In the data rows, 128 means zero.
Here are some points, each followed by its number:
[180, 158, 126, 152, 110, 119, 86, 163, 130, 185, 131, 102] 0
[123, 105, 91, 148, 137, 157, 87, 112, 169, 72, 156, 137] 1
[173, 144, 125, 156, 111, 139, 85, 154, 130, 165, 130, 116] 2
[106, 148, 154, 97, 91, 93, 161, 89, 150, 102, 92, 182] 3
[150, 132, 40, 176, 139, 152, 51, 136, 170, 83, 153, 137] 4
[70, 137, 171, 81, 119, 118, 142, 94, 137, 107, 89, 206] 5
[62, 140, 182, 96, 91, 75, 183, 78, 186, 94, 103, 113] 6
[144, 109, 114, 132, 139, 145, 149, 153, 100, 150, 140, 104] 7
[113, 143, 137, 116, 108, 111, 138, 94, 157, 99, 109, 176] 8
[157, 87, 118, 169, 175, 161, 127, 131, 79, 149, 157, 136] 9
[113, 120, 147, 148, 155, 134, 127, 141, 111, 143, 162, 77] 10
[178, 161, 123, 155, 101, 141, 81, 160, 140, 171, 128, 89] 11
[193, 145, 144, 175, 112, 110, 116, 140, 195, 154, 186, 50] 12
[176, 195, 105, 152, 104, 112, 87, 165, 104, 180, 158, 86] 13
[118, 156, 134, 121, 74, 81, 136, 95, 153, 127, 88, 150] 14
[151, 97, 128, 150, 168, 179, 139, 118, 91, 162, 152, 92] 15
[152, 114, 117, 134, 147, 146, 143, 138, 107, 144, 128, 120] 16
[70, 173, 169, 82, 112, 93, 166, 209, 148, 129, 82, 125] 17
[129, 125, 79, 158, 149, 158, 100, 106, 150, 93, 155, 143] 18
[131, 80, 136, 132, 165, 143, 157, 125, 114, 153, 128, 177] 19
[117, 169, 162, 101, 92, 91, 159, 203, 153, 121, 96, 111] 20
[180, 150, 125, 153, 106, 140, 86, 159, 132, 171, 130, 93] 21
[155, 92, 122, 174, 180, 159, 122, 127, 84, 149, 156, 142] 22
[122, 130, 81, 155, 155, 150, 83, 108, 140, 105, 160, 142] 23
[115, 132, 152, 113, 114, 112, 147, 101, 126, 129, 109, 150] 24
[118, 156, 151, 107, 123, 121, 153, 188, 122, 136, 120, 103] 25
[105, 139, 161, 93, 91, 82, 169, 86, 159, 98, 86, 150] 26
[116, 126, 145, 116, 114, 167, 148, 99, 128, 117, 113, 166] 27
[102, 157, 166, 100, 83, 86, 154, 116, 150, 85, 83, 119] 28
[176, 76, 103, 154, 156, 139, 161, 128, 94, 181, 156, 123] 29
[65, 134, 173, 81, 124, 144, 143, 113, 167, 92, 67, 154] 30
[192, 202, 155, 154, 107, 139, 45, 164, 109, 171, 116, 111] 31
[132, 131, 80, 158, 158, 163, 91, 127, 161, 76, 150, 122] 32
[110, 144, 158, 92, 92, 98, 162, 109, 141, 111, 88, 212] 33
[176, 70, 96, 143, 161, 190, 143, 184, 62, 166, 149, 122] 34
[177, 155, 124, 155, 115, 138, 84, 149, 131, 166, 129, 115] 35
[155, 81, 105, 155, 170, 165, 131, 129, 75, 145, 160, 127] 36
[107, 154, 160, 85, 98, 69, 171, 85, 133, 112, 67, 150] 37
[98, 155, 165, 102, 82, 96, 174, 111, 154, 99, 102, 103] 38
[139, 168, 156, 112, 127, 105, 130, 104, 155, 109, 115, 125] 39
[132, 121, 86, 151, 157, 157, 90, 115, 162, 70, 156, 136] 40
[151, 93, 114, 161, 153, 165, 125, 136, 92, 154, 169, 100] 41
[156, 151, 111, 148, 124, 147, 91, 149, 126, 175, 136, 102] 42
[133, 114, 126, 120, 140, 109, 134, 124, 96, 131, 127, 117] 43
[141, 126, 83, 157, 156, 156, 99, 125, 131, 115, 154, 148] 44
[146, 78, 82, 144, 147, 158, 97, 127, 99, 128, 164, 131] 45
[117, 145, 139, 107, 109, 101, 154, 91, 168, 96, 120, 137] 46
[150, 95, 111, 134, 151, 137, 138, 135, 79, 144, 132, 97] 47
[48, 133, 176, 74, 142, 164, 129, 117, 149, 88, 73, 136] 48
[175, 167, 127, 146, 99, 132, 83, 155, 142, 172, 128, 95] 49
[91, 158, 159, 99, 60, 91, 144, 86, 159, 76, 90, 167] 50
[97, 174, 164, 93, 91, 84, 168, 208, 161, 102, 85, 75] 51
[104, 145, 146, 108, 129, 111, 145, 94, 147, 100, 104, 150] 52
[114, 125, 96, 160, 157, 168, 120, 107, 163, 82, 150, 131] 53
[157, 72, 116, 151, 162, 171, 139, 113, 80, 139, 149, 139] 54
[142, 119, 124, 169, 165, 147, 95, 125, 103, 154, 176, 105] 55
[93, 142, 165, 90, 100, 88, 169, 89, 147, 122, 91, 171] 56
[110, 146, 149, 109, 179, 112, 142, 150, 107, 166, 103, 208] 57
[164, 89, 119, 170, 186, 163, 147, 140, 98, 180, 151, 169] 58
New points follow, each followed by the numbers of its two nearest points above, nearest first.
[134, 72, 95, 139, 139, 146, 90, 108, 118, 124, 160, 168] 45 44
[98, 167, 172, 93, 80, 67, 192, 194, 154, 161, 77, 41] 51 20
[104, 185, 169, 88, 109, 98, 159, 211, 139, 130, 106, 99] 20 17
[144, 54, 94, 143, 97, 139, 87, 105, 152, 108, 164, 192] 1 45
[122, 145, 154, 98, 84, 82, 169, 89, 149, 107, 94, 141] 26 37
[120, 119, 81, 151, 160, 157, 96, 113, 156, 71, 158, 140] 40 18
[148, 119, 115, 133, 149, 166, 138, 141, 100, 147, 130, 118] 16 7
[139, 73, 100, 148, 140, 149, 92, 112, 126, 137, 155, 164] 45 44
[70, 177, 178, 72, 110, 88, 156, 173, 136, 113, 85, 100] 17 51
[154, 122, 115, 148, 174, 130, 123, 156, 93, 177, 126, 145] 16 58
[55, 190, 183, 59, 120, 88, 158, 214, 131, 125, 85, 84] 17 51
[108, 143, 158, 92, 88, 86, 168, 88, 149, 107, 90, 152] 26 56
[119, 122, 146, 117, 114, 108, 157, 96, 135, 118, 113, 134] 24 52
[144, 137, 91, 173, 83, 148, 89, 144, 107, 173, 158, 96] 42 2
[48, 131, 178, 79, 135, 152, 108, 106, 148, 77, 85, 136] 48 30
[106, 71, 150, 84, 127, 94, 189, 106, 124, 120, 119, 144] 24 56
[158, 104, 113, 153, 150, 151, 132, 141, 99, 151, 159, 104] 41 7
[146, 106, 126, 138, 144, 142, 144, 118, 108, 132, 142, 142] 16 43
[119, 142, 131, 170, 129, 161, 111, 111, 138, 99, 155, 108] 53 18
[57, 132, 179, 74, 144, 166, 132, 113, 161, 66, 82, 144] 48 30
[88, 161, 139, 108, 117, 122, 158, 178, 152, 100, 116, 88] 25 20
[86, 162, 174, 85, 166, 97, 156, 133, 127, 148, 88, 230] 57 5
[75, 173, 165, 85, 108, 95, 168, 208, 147, 128, 91, 110] 17 20
[72, 171, 174, 80, 102, 96, 166, 203, 162, 91, 89, 82] 51 17
[87, 163, 168, 87, 149, 98, 164, 156, 127, 148, 101, 182] 57 56
[107, 146, 156, 110, 115, 106, 164, 177, 126, 135, 113, 60] 25 20
[144, 68, 95, 152, 111, 136, 86, 109, 147, 103, 158, 162] 1 18
[70, 123, 126, 88, 67, 80, 115, 100, 158, 87, 116, 158] 50 8
[143, 93, 115, 166, 148, 163, 118, 137, 96, 163, 174, 88] 41 55
[155, 78, 106, 155, 169, 165, 134, 124, 74, 141, 160, 133] 36 54
[156, 87, 101, 151, 175, 166, 133, 136, 73, 140, 159, 121] 36 9
[139, 61, 96, 140, 108, 136, 78, 96, 152, 91, 158, 195] 1 18
[107, 143, 165, 91, 100, 88, 163, 83, 156, 103, 85, 155] 26 56
[129, 154, 143, 117, 106, 104, 151, 112, 125, 139, 121, 130] 24 39
[135, 118, 95, 150, 152, 151, 109, 111, 131, 118, 152, 133] 44 23
[141, 110, 96, 178, 149, 166, 114, 116, 124, 121, 169, 133] 44 18
[106, 160, 148, 110, 117, 106, 153, 168, 146, 123, 112, 64] 25 20
[116, 123, 139, 106, 128, 112, 151, 104, 121, 128, 117, 172] 24 52
[95, 146, 154, 102, 119, 116, 155, 183, 137, 113, 112, 88] 25 20
[114, 88, 150, 83, 124, 114, 172, 183, 119, 140, 108, 88] 25 7
[80, 138, 166, 90, 112, 111, 155, 90, 137, 98, 117, 222] 5 33
[119, 87, 128, 166, 159, 170, 132, 133, 91, 134, 164, 107] 41 36
[123, 178, 141, 112, 124, 97, 155, 182, 107, 138, 136, 83] 25 20
[119, 67, 34, 151, 113, 149, 64, 154, 86, 144, 203, 123] 45 41
[126, 89, 160, 171, 145, 185, 150, 113, 53, 133, 151, 77] 15 41
[112, 145, 153, 114, 97, 100, 150, 109, 143, 139, 97, 146] 24 14
[118, 118, 132, 111, 104, 99, 136, 111, 147, 118, 105, 197] 8 33
[74, 108, 112, 159, 151, 171, 125, 102, 145, 69, 177, 99] 53 1
[112, 137, 159, 105, 97, 82, 172, 89, 151, 108, 96, 147] 26 56
[135, 54, 85, 128, 115, 144, 85, 95, 153, 100, 156, 163] 1 45
[86, 176, 174, 87, 94, 83, 168, 194, 161, 125, 77, 42] 51 20
[115, 147, 133, 108, 116, 96, 146, 99, 140, 102, 90, 140] 52 46
[183, 186, 148, 161, 106, 139, 54, 159, 118, 178, 127, 101] 31 49
[124, 99, 134, 174, 182, 156, 103, 116, 94, 149, 191, 94] 55 41
